Y: rows in a few groups, each row roughly a mix of its group's directions:
Y (77 x 10):
[[-16 -14  27 -15  46 -21 -10 -10  18  16]
 [ -6 -17  11  27  11   1 -16  35  44  -6]
 [-12 -31  20   0   6 -32 -23  38   6  13]
 [ -4  21  10  38 -27 -26   5 -10  -6 -34]
 [ 11  -3  48 -17  21 -30  -2  -6  24   9]
 [-16 -34  12   6   7 -34 -22  28 -11  26]
 [-14  17 -48  -1   5  10  28 -11 -15  26]
 [-13  24 -20  19 -22  38  14  -4  16  29]
 [-26  12 -22  29 -26  30  10   4   8  30]
 [ -7  -5  33 -35  36  16  10  19  17  11]
 [ 21 -15  17  -6   9 -43 -19 -24  17  25]
 [-14 -33  16  -7   4 -39 -20  27 -17  14]
 [-24   3 -17 -15  14 -16   9   4 -55  -8]
 [-13 -18  14  10   4 -13 -19  38  18  41]
 [ 28   7  14 -41  13 -17   3 -20 -18 -29]
 [  3  -3 -19  27  18   6   1 -27 -23  45]
 [-18  -6 -17  -6  26 -20 -37 -38 -10  -2]
 [ -3  23  -8 -38 -27 -21  35  -4 -11 -10]
 [-12  27 -26   8 -26  33  22 -23 -11  15]
 [ 14 -11  13  14 -37 -14 -22  41 -18   6]
 [-31  -7  12  14  35   2 -36   0 -28  -7]
 [ 16 -19  41  17   6 -20 -11  15   3 -37]
 [ -9  38 -13 -14 -34 -14  38  -6  10   3]
 [-30  -3   8  -7  12 -11 -29  12 -49  -7]
 [-20  13  37 -39  21  17   2   7  16 -16]
 [ -1 -15  27 -13  50 -24  -8  -8  10  18]
 [ 22  -7 -45  17 -33  -4 -14 -14 -16  12]
 [  0 -15  40 -18  -3 -21 -24  15 -21 -30]
 [-24  -5  23  33  20 -42  -1 -14  14  -2]
 [ -2  24 -10  10 -18  36  16  -4  30 -34]
 [ 14 -16  21  -5  19 -17 -12  17  24 -47]
 [ 19 -24   1   2  32  30 -11 -22  35   6]
 [-22  21 -21 -10 -40  17  21 -16 -27   4]
 [  4  23 -36   7 -29  -1  37   3   6  24]
 [  5   3 -38  28   4  26  10  -6  18  37]
 [ 15 -23  -6  28  34 -11  -5 -20  -7 -38]
 [ 26 -15   0 -25   6  30  19  30   6  31]
 [ -5  30  -5  -6 -28  34  17   4  30 -24]
 [-16  33  19 -16 -21  17   2   1  -1 -46]
 [  0  33 -11   6 -19  43  16  -3  31   9]
 [ 22  11 -14 -16 -45 -15  35  14   1   6]
 [  1  23 -35  -6 -19  15  26 -14  22  32]
 [ 11  -8  15  19  22   6 -14  26  50  -4]
 [ -5 -11  28 -27  51 -12 -10  -7   9  12]
 [-39  10  41  -2  22  -9   6   2  23 -18]
 [-12  19  34 -33 -17 -26   4  -5   1 -32]
 [  2   6  16 -41  -8 -18  -5  10 -18  44]
 [  5  -4 -26   4   0 -23  35  16 -44  -9]
 [ -4   5  -5  14   3  12  -4   6   7  65]
 [ 36  -2  -3 -13 -35 -18  38  13   8 -10]
 [ 15 -23  -5  41  43  -5 -12 -10   8   6]
 [ 15  35 -13  -5  -7  35  22 -30   9 -18]
 [-24 -20   9 -26  39  -1 -13  -6  23  27]
 [ 14 -17  34  -4   9 -26   8   5  34  33]
 [ 19 -30  11  33   3  15 -37  20   9  14]
 [-18  17 -21 -11 -32  10  19 -23 -38   8]
 [-12  11  41   9  38 -25   5  -5  -4 -24]
 [ 15 -18  29 -28  26 -15  -4   0  25  32]
 [  4 -18 -20  26 -36   1  17  16  22  33]
 [-19  -3  41  -1   5  -2  24  23  38  10]
 [ -7   2 -24   3  -8  -1  14 -37 -50   1]
 [  6  10  29 -12  -4   9  -5 -22  54 -11]
 [ 23 -24 -28  13  25 -20 -15 -16 -21  28]
 [ 45 -16   4  16 -28  -8  19  22  22  -3]
 [-15  29   4  21 -32  -2   2  -6 -10 -46]
 [  2 -14  38  -8  -5 -25 -20  21 -23 -31]
 [  8  16 -18  37 -39   3  15   7 -19 -24]
 [ -7   9  48 -28  29   5  12  14  14 -10]
 [ -6  34  13  -3 -23   7   0  -5 -14 -51]
 [-30   8 -13  10  48   0  14 -25 -16 -13]
 [ 22  10  -2  14 -42 -23  32  24   5  -3]
 [-12  15 -33  27 -37  13   2  -2 -19 -26]
 [-14   4 -37  20 -27  35  16  19 -13  -8]
 [-27  13 -29 -15  34  16  12 -33  -7   9]
 [ 26   8   2  33 -27  -3  22  10  40   4]
 [ 12 -21  46   5  10  -7 -27   5  15 -29]
 [ -9 -10  34  -2   0 -24 -26  20 -32 -27]]

one row of each group, then the others: which group is each in?
[ 27   2 -39  23 -32  -4  -8 -11 -27  -3]
B
[ 14 -22  15 -20  25 -40 -14  -5 -32   5]
F
[ 31  -9 -37   6 -19  -1  37  14  -5  19]
X

[  1  33 -19 -13 -22  27  23 -31 -17  10]
F
[ 32  -1 -34  -5 -38  25   4  11 -14   9]
B
[ 22 -27  -1  40  -8  -2 -17  35 -15  10]
X
[-35   8 -22   3 -43  10  14  -3 -27   8]
F
[ -2  -8  30 -30  45 -16 -15 -13  11  10]
B
[-23 -31 -27   7  27   5  -3   3  10  39]
B
